128 stands for zero in the data rows.
Here are some points, one per row:
[125 116 116 127 137 180 168 150 124 119 136 103 121  84 144 110 102 160
 119 118 111 127 131 139 142 133 169 151 149 135 109 126]
[171 122  60 113  95 111 112  70 166 181 144 148 128 145 117 137 162 124
 160 255 181 202 169 138  79 136  68 113 129  66 113 105]
[133  97 117 154 202 119 178 137 125 130  58 127 126 201 154 138 153 112
 108  89 129  96 155 121 139 137 123 145 165 153  84 105]
[109 108 154 170 150 124 147  92  94  95  92  54 101 111 124 133 113 128
 148 107 124 124 138 147 122 118 122  93  96 116 138 149]
[187 149 126 143 149 137 132 120 196 168 151 153 148 135 119 146 143 110
 124 188 133 132 133 128 104 179  93 117 133  89 110 138]
[137  88 111 167 168 164 168 199 141 200  94 106 135 134  89 151 116  70
 175 111 148 223 112 137 105 120 187 134  87 166  74 165]
[222 116 203 208 244 126   0 141 196 148 136 179 100  38 136  52 190 203
 158 110 203  92  81  87  76 143 138  45 178  46 137  72]
[109 178 102 129 108  88 148 112  82 144 111 115 127 133  64  62  91 140
 102 128 195 134 126 141 154 118 110 139 134 111 150 157]
[ 90 126 165 151 120  95 110 113 110 132 175 137 137 152 136 106 110  74
 109 114 101 112 135 111 146 155 142 111 121 106 104 125]
[159 162 157 135 103 160 169 138 150 138 155 181 122 167 170 111 139 159
 204 124 150  66  50 130 155 113  79  94 120 129 142 151]
[129 133 123 139  92 163 180 182 160 100 148 216  92 163 173  87  99 115
 153 115 102 105  82 118 152 158  17 102 100 145 145 144]
[ 82  48  79 159 186 164 166 208 144 171  90 126 129 115  68 159  79  91
 163 126 161 209 131 160  98  87 185 151 152 192 158 186]
[100 155 142 168 212  78  78 102 229  88 126 158 166 147  59  85  68 117
  93 108 150 153 174 211 132  87 134 111  41  91 112 100]
[136 115 139 107 106 140 165 107 136 119 123 167 103 186 172 122 117 123
 132 102 137 113  82 142 149 128 111 127 115  76 119 136]
[112 140 136 116 101  74 108 119 143 146 170 116 136 164 143 186 178 150
 178 112 111 119 139 142 136 137 136 147 132 149 160 165]
[156 147 124 168 192  78 103 104 249  92 166 142 154 111  69 101  98 105
  71 106 128  99 133 146 104 160 152 107 115 106 122 145]
[136 137 119  73 142 140  94 124 113  71 152 122 120 146  52  76 123 146
 163 161 106 137 123  71 137 124 155 150 125 118 153 109]
[108  84 140 158 119 127 139 135 109 156 190 107 119 152 146 116 101 150
 118  73  69 103 138 122  85  88 147 105 142 143 135 134]
[176 125  98 124 119 127 122 110 199 176 150 148 134 129 113 142 140  97
 107 178 121 158 145 125  97 134  62 105 118  92 105 125]
[116 180 147 135  77 188 109 113 101  89 118 117 162 174 158 131  79 104
  71 146 128 207 146 109 146 130 230  78 179 143 175 112]
[ 76 151 105 164 149  86 127 100  47 109  71  82 126 124  69  94 138 162
 101 105 131 102 102 129 148 142 106 138  99  88 108  95]
[137 139 136  58 113 108 135 158 115 114 109 139 126 122 123 130 112 126
 138 158 113 143  80 119  80 170  48 153 113 129 133 120]
[128 153 167 152 131 143 138 141 127  99 134 157 124 112 165 124 160 116
  83  93 131  80 172 151 125 127 142 157 109 144 153 133]
[121 150 127 133 120 149 172 137 119 131 153 114 116 108 115  92 124 136
 143 105 101 126 147 131 127 121 142 122  92 103 101 139]
[ 81  87 140 126 154 115 164 164 140 126 184 127 133 147 148 127 115  82
  83  92  94 153 156 146 142  94 113 117 177 127 127 115]
[123 149 159 142 138 147 164 125 113 139 170  81 164 133 117 146  93 174
 105 152 161 137 121  97  97 107 117 121 172 167 122 152]
[161  61  60 111 100 148 135  79 126 203 173 178 199 109 121 144 159 120
 151 142 145 135 136 108  59 140 166 143 152 175 150  95]
[176 180  93 144 180  82 130 146 153 173 108 149 113  87  46 209 165 222
 101 113 144 127  87  35 137 108 146  92 155  93 210  99]
[117 138 136 175 140 121 113  95 100 112 142  86  88  96 109 138 116 129
 168 119 150 140 147 138 149 141 155 169 136 140 123 121]
[152 101 109  84 118  82  95 119 125 123  61 107 111 180 124 112 145 136
 161  97 148 120 155 110 118  84 105 111 140 133 108 176]
[126 135  57 127 130 120  87 172  32 125  98 138  34 145 188 184 124 136
 172 247 114 172 121 139 121 149 211 112 113 194 121 116]
[114  96 204  42  57  31 126 168 197  93  39 175 118 134 116 129 125 151
 186  76 177 177 101 172  64  22 183  19 145 128  75  72]
[116 142  98 153 109  91  53 110  40 192 100 140  33 121  87 120 155 142
 159 159  81 156 105 142 176 128 125 128  99 139 123 103]
[140  91 126 192 169 150 161 211 139 185 116 122 136 131  45 118  68  61
 166 122 146 184  75 121  92 106 202 167 155 204 152 207]
[ 78 100 101 110 149 133 142 142 116 145 181 125 144 128 115 135 124 113
 130  88 115 119 126 136 164 172 184 153 113 101 135 132]
[126  90 113 116  99 145 154 157 127 144 165  93 104  96 140 113  89 144
 107  97 121 143 155 145 136 121 161 128 130 111 105 125]
[152  96  76 121 110 111 144 109 112 161 120 106 144 131  83 110 130  79
 139  61  84 106 113 112 117 120 164 138 126 192 137 151]
[147 132 170  92 145 190 136 114 124 125 134  85 100  83 157 112 109 158
 108 158 135 137 107  84  91 158  88 134 103 130  92 115]
[170 110  43 103  81 132 154 144 194 160 140 134 117 101  72 117 144 128
 123 207 136 145 167 155 115 172  93 117 152 103 120  96]
[145 103  99  47  94 127 107 137 127  50 112 102  94 138  43  45  99 105
 132 125 107 202 171 131 171 137 174 134 139 145 200  80]
[145 187 157 135 126 148 126  79 116  89 116 104 167 154 121 137 130 144
 108 152 138 145 108 126 128 108 103 161 137 148 117 120]
[103 143 175 161 209 158 134 167 136 103 140 146 146 166 184  55 147  91
 104 126 199 144 194 143 107 104 116 180 180 180 138 156]
[140 135 119  88 121 119 100 128 139 117 140  91 111 121 101 135 134 165
 132 136 108 144 167 130 172 136 111 160 136 154 159 106]
[170 184 132  45 114 118  85 159  71  93 128 135 108 126 187 154 105 100
 139 176 132 177 110 156 100 154 128  84 109 128 130 201]
[116 158 146 142 155 171 154 105 114 119 124 102 155  99 133 159 130 172
 105 129 117 109 127 129 153 131  92 111 105 148  96 109]
[140  97 131 151 184 146 155 122 123 112  77 135 119 155 155  92 124 126
 123 124 109 142 173  97 154 144 153 164 146 143 129 120]
[ 91 100 160 134 114  94 102 124 147 117 130  87 136 154 138 163 113 119
 143 110 116 118 100 109 134 154 167 155 125 138 147 140]
[ 68  93 101 123 116 137 135  94  98  79 104 116  85  69 107  88 111 146
 140 131 104  95 119  96 109 114 136 157 165 134 117 121]
[128 168 137 121 124 155 141  93 129 120 128 106 167 113  95 128 129 142
 102 143  77 103 112 102 128 109  66 101 130 151 122 146]
[132 121 191 185 155 158 154 107 116 101 122 102 110  95 142  97 125 112
 134 146  99 131 140  80 172 125 104 104  96  90 128 120]
[146 145 106 142  79 201 147 193 140 101 171 156 179 149 192 115 154  74
 176 149 110 108  89 131 105 155  60  76 117 126 155 125]
[127 132 130  94 134 150  89 108 112  88 163 139 169 151 124 133 120 132
  79 106  96 148 143 124 149 118 118 150 135 146 130 105]
[182 176  63 157 148 146 173 136 227 184 152 121 110 124 113 147 131 107
 111 139 133 108  99 141 116 184 142 116  96  62 132  92]
[ 94 118 131 120 104 142 138 152 133 119 131 128 144 174 165 164 141 146
 140 106 106  96 126 104 119 146 154 169 153 104 111 122]
[ 90  99  95 100  78  98  87  48  98 133 137 128  95  87 103 129 123  86
  76  90  74  64 100 112 131 136 139 152 152 123 129 125]
[121 152 140 140 109 140 140 134 125 132 122  98 113 106 133 129 124 147
 157 133 106  97 122 107 136 124 146 154 117  93  99 120]
[ 98 163 146 151 108 194 133  93 125 131 142  73 118 116 142 139 113 159
  90 141 141 152 152 136 164 142 166  61  95 139 147 148]
[153 132 108  91  91 138 150 111 131 127 152 190 122 183 186  96 110 112
 125  81 117  98  62 136 162 101  83 136 148 127 150 151]
[174 209  77  94 140  73  60 117  34  48 120 164  33 136 175 171  90 124
 169 202 172 238 181 185 145 175 165 142 117 130 193 160]
[175 117 145 127 118 123 113 115 114 102  85  99 123 169 108 133 154 133
 132  63  97 111 142  88 115 129 152 141 165 135 118 184]
[112 105  91 107 104 146 122 114 128 133 152 134 139 128 165 154 137 165
 127  97  75  96  92 119 125 136 181 137 130 104  92 121]
[137 167 155  95 150 150  98 138  64 133 141 118 145  56 148 139  71 133
 116 161 117 121  97 150 100 212  82  70 101 173 116 156]
[109 154 121 113 106 123 146 139 166 169 173 171 134 129 155 125 114 137
 123 119 115 110 137 120 146 119 137 154 141 142 128 138]
[136 156 128  91 111 136 126 138 120 156 166 121 163  75 137 108 114 172
 100 152 122 112 120 107 136 146  93 136 140 183 130 135]
[ 70  81 142 117 166 152 107 181 146 109  97  95 101 116 164  82 188 129
 143 118 196 114 183 146 119 126 118 148 152 139 102 147]
[ 81 131 195 200 209 169 125 196 131 123  88 197 208 141  36 139  17  92
  90 132 138 154 148 252 137  41 107 101 125  57 156 194]
[157 133 155 135 153 104 142 170 134 166  79 120 116 133 154 104 164 125
  79  65 121  60 150 115  95  69  97 129 123 109  98 145]
[ 90 148 105 139 117 131 112 143 102 147 134 140 151 174 138 134 170 198
  96 118 112  91  94  97 123 134 106 183 130 103 125 121]
[120 109  94 105 136  80 174 143 134 176  76  90  89 122 122 137 130  82
  90 125 203  83 166 160 157 135 109 148 131 134  82  90]
[121 127 155 151 126 127 114 107 116 108 159  97 137 157 127 165 144 131
 150  98 124 108 103 135 129 145 167 121  75 108 122 143]
[132  96 146 153  58 132  96  68 116  91 113  97 161  73 158 120 149 142
 164 155 146 176 147 108 161 146 150 120 136 113 121  97]
[132 130  96  83  85 148  90  97 151 116 124 109 152 129 160 143 164  87
 127 149  79 145 148 150 101 102  57  97  95 112 176 115]
[138 137 127 143 107 178 102  97 110 111 153 130 207  94 158  91 154 106
 191 145 123 128  81 125 108 117 132  60 134 126 164  98]
[136 127 153 171 119 145 177 137 142 116 128 113 137  76 161 136 173 146
 127 126 101 140 153 108 185 135 150 131 161 130 161 149]
[123 104 124 106 148  94 137 131 109 157  66 104  94 128 124 144 135  47
  39  67 116  39 137 125 140 113  91 133 111 127  41  78]
[127  88 132 120 126 106 138 118 118 101 135 151 147 155 173 124 144 153
 175 153 115 105  87 147 210 121 146 119 130 100 112 139]
[141 130 129 116 141  76 154 128 121 170  82 138 107 129 165 165 179 126
  81  94 138  49 130 121 122 121 122 163 132 143 111 144]
[112 102 113  98  60  24 124 122  92  60 107 225 215  82 135 160  76  82
 123  62 184 167 195  56  65  44 127 112  34 149 134  31]
[124 142 134 141 154 154 151 115 136  80 101 143  85 118 132 121 147 162
 173 130 113 124 134 115 127 120 150 177 157 145  90 117]
These points spread out most along one direction. For each point below, how far along it does it lie, from 0 to 99? The average is 50, and the first point in the table lies past the average. One standard deviation of the points above along it is 16.
[ 94  89 135 125 117 147 131 104 118 163 156 129 151 162 172 152 134 127
 126 140 115 110 141 115 149 108 124 114 102 105 112 133] 48
[124 163 183 133 149  95 125 181 150 164 114 122 119 139 188 132 191 127
 120  85 150  96 174 144 104 104 106 171 191 141 127 152] 67
[ 79 144 104 178 133 138 120 116  83 142 115 141 145 172 129 132 159 207
  99 146 144 111 110 115 143 141 104 181 141 127 130  97] 46
[119 128 117   8  97  87  84 153 116 136 131 133 143  72 134  98  47 110
 125 180 152 146  98 152 103 217  43  88 108 144 122 156] 24
[ 99  90 156 128 112 149 123 106 118 131 119  74  68  87 109 136 128  98
  90 116 110  89  92 100 113  91 128 176 150 141 111  85] 57
[160 163 149  99 106 138  81 128 122 125 110 158  87 124  93 189 190 145
 108 136 149 212 174 172 199 106 109 126 152 158 177 161] 35
[124 127 174 180 126 106 146 112 126 133 146 108 120 133 119 123 141 156
 165 131 124 141 148 142 141 144 179 154 111 140 138 131] 52
[118 128 161 144 157 109 131 119 124 127 164 109 140 166 134 166 131 137
 153 126 149 109 106 113 107 146 166 128 104 135 148 158] 52
[130 103 124 107 109 116 140 115 113 107 163 154 145 186 191 155 187 150
 154 125 118 113  75 128 143  64  75  88 129 102 125 154] 39
[248 106  97 125  35 144 120  64 133 141 131 150 179 114 140 140 146 106
 178 226 160 155 156 144  81 209 113 132 168 143 191  96] 10
[110 135 140 116  81 116 153  96 129 179 136 135  93  88 102 170 169 117
  77 144 158  86 136 140 166 139 156 174 133 122 106  73] 48
[ 71 144 145 185 211 121 130 184 211  92 110 160 179 133  33 146  50 118
 141 150 108 117 103 167 124 109 137 130  46  81 109 134] 83
